[[  55.06  -52.72  -31.87 -152.25 -174.84  -77.90 -151.58   34.58  -87.44
     3.85   21.23  -40.55 -105.37 -154.69  -13.38]
 [  -5.69  -64.42  -99.44  -95.87   -9.57 -105.51  209.81   58.25  -90.77
     6.21  -35.04  -50.55    7.77  -76.30  -26.53]
 [ 132.36 -126.55  -55.21  -86.50 -137.42 -111.28  -32.58   25.02 -199.97
   -89.29   -6.06   29.97   28.27  -63.95 -223.96]
 [   3.92  -65.19 -101.56  -61.78   10.81  -83.27  186.13   65.96  -55.59
   -16.93  -76.29  -31.08   30.09  -66.43   28.01]
 [  14.28  -66.62  -99.62  -68.93    0.49  -82.15  157.84   70.77  -59.57
    -7.37  -63.57  -41.34   32.90  -79.17    0.88]
 [  69.28  -61.77  -31.96 -146.55 -182.73  -82.28 -163.08   31.28 -103.01
   -12.51   31.09  -26.90 -111.29 -153.04  -42.39]
 [ 124.90  -89.00  -48.04  -12.92  -37.36  -70.31   46.84  113.26  -66.09
   -31.93  -35.14  -51.74  101.11   27.13 -103.41]
 [ -11.99  -28.73  -32.28 -129.59 -140.22  -54.30  -45.81   37.21  -33.61
     2.61  -62.08  -58.51  -75.80 -120.33   96.26]
 [  -6.60  -57.53  -96.24 -106.99  -32.51 -116.45  197.19   53.24 -110.09
    21.23    0.73  -65.75  -11.53  -83.51  -80.55]
 [ 110.37  -74.37  -39.68    2.76   17.94  -16.84   91.54  208.59  -34.45
    35.22  -59.34  -65.81   94.57   48.33  -48.07]
 [ 123.16 -126.21  -58.15  -96.48 -128.12 -109.37  -20.67   33.22 -190.48
   -76.12   -0.14   16.11   24.40  -74.39 -224.49]
 [ 144.23 -124.34  -54.84  -61.22 -149.39 -110.62  -54.63    9.88 -211.24
  -108.74  -20.66   49.34   46.98  -35.36 -211.49]] Out: -35.36

[[ 1.8  0.2  0.4 -0.4  0.5 -0.2  1.8 -0.6  1.4 -0.5 -0.2 -0.3 -0.7 -0.3]
 [-0.3  1.0 -0.4 -1.3  0.6  0.2  0.8 -0.3  1.2  0.1  1.4 -1.3 -1.5 -0.2]
 [-1.3 -0.7  0.8 -0.7 -2.1  1.7  0.2  0.4  0.6  0.7  1.1 -0.2 -1.6 -0.2]
 [ 2.2  0.8 -0.4 -0.1  2.1 -1.1  1.5 -1.0  0.7 -0.7 -0.6 -0.1  0.6 -0.1]
 [ 1.2  1.7  0.5  0.0  1.2 -1.3  1.0  0.4  2.1 -0.5  0.5 -1.7 -1.2  0.2]
 [ 1.5  1.7 -0.1  0.7  2.4 -1.9  0.4  0.2  1.0 -0.5 -0.1 -1.0  0.4  0.4]] Out: 0.4

[[-1.0 -0.7  0.1 -0.6 -0.7  0.5  1.1  0.3 -0.2  0.4  0.5 -0.4  0.8]
 [-0.9  0.2  1.2  0.0  0.0 -1.0  2.6  0.7 -1.5 -2.2  0.4  1.3 -0.9]
 [ 1.8  0.5  1.5 -1.0 -1.7  0.2 -1.2 -0.2 -1.7 -0.5 -0.7 -2.2 -0.2]
 [ 0.6 -1.5  0.5 -1.9 -2.8  1.0 -0.1 -1.0 -1.2 -1.1 -1.6  0.8  1.3]
 [ 1.3 -0.8 -0.5  0.4  1.4 -0.2  0.6  1.8  1.4 -0.2  1.2 -1.8  0.4]
 [-1.2 -1.2  0.9  2.1  1.8 -0.4 -0.2  1.7  1.3  0.9  2.5  0.6 -0.9]
 [ 0.0 -2.1 -1.5  1.1  2.5 -1.5  0.3  1.4 -0.3 -0.4  2.4  0.7 -0.6]] Out: 0.7

[[-0.22 -0.09 -0.08 -0.06 -0.13 -0.14 -0.24 -0.08 -0.13 -0.07 -0.07 -0.03
   0.02]
 [-0.10 -0.06 -0.07 -0.19 -0.12 -0.16 -0.22 -0.14 -0.01  0.03  0.00  0.05
   0.15]
 [ 0.05 -0.05 -0.09 -0.14 -0.08 -0.09 -0.15 -0.08 -0.12 -0.08 -0.02 -0.11
  -0.04]
 [ 0.00 -0.16 -0.17 -0.10 -0.07  0.00 -0.08  0.00 -0.04 -0.18 -0.13 -0.10
  -0.16]
 [-0.03 -0.14 -0.11 -0.18 -0.03  0.03 -0.10 -0.09 -0.11 -0.20 -0.18 -0.08
  -0.12]] Out: -0.08

[[ 12.5   3.2   9.4  -3.1  -1.5   5.2   8.3   9.5]
 [  1.7   4.4   6.9   2.4  11.4  -3.7  -3.6  -5.1]
 [  4.5   3.9   4.8  -1.3   5.0  -2.5  -0.9  -3.3]
 [ -5.3   3.2  -3.1   7.7   7.0  -0.3  -1.4  -5.9]
 [ -3.5   4.3   0.4   6.6  12.3  -2.7  -8.2  -8.9]
 [  3.8   1.6  -6.2  -0.1  -7.6   7.5   9.1   7.1]
 [  0.7  -2.5  -5.8   2.3  -8.1   4.5   5.3   4.6]
 [  7.5  -1.9  -5.3  -3.7 -17.9  10.5  17.0  12.5]] Out: 17.0
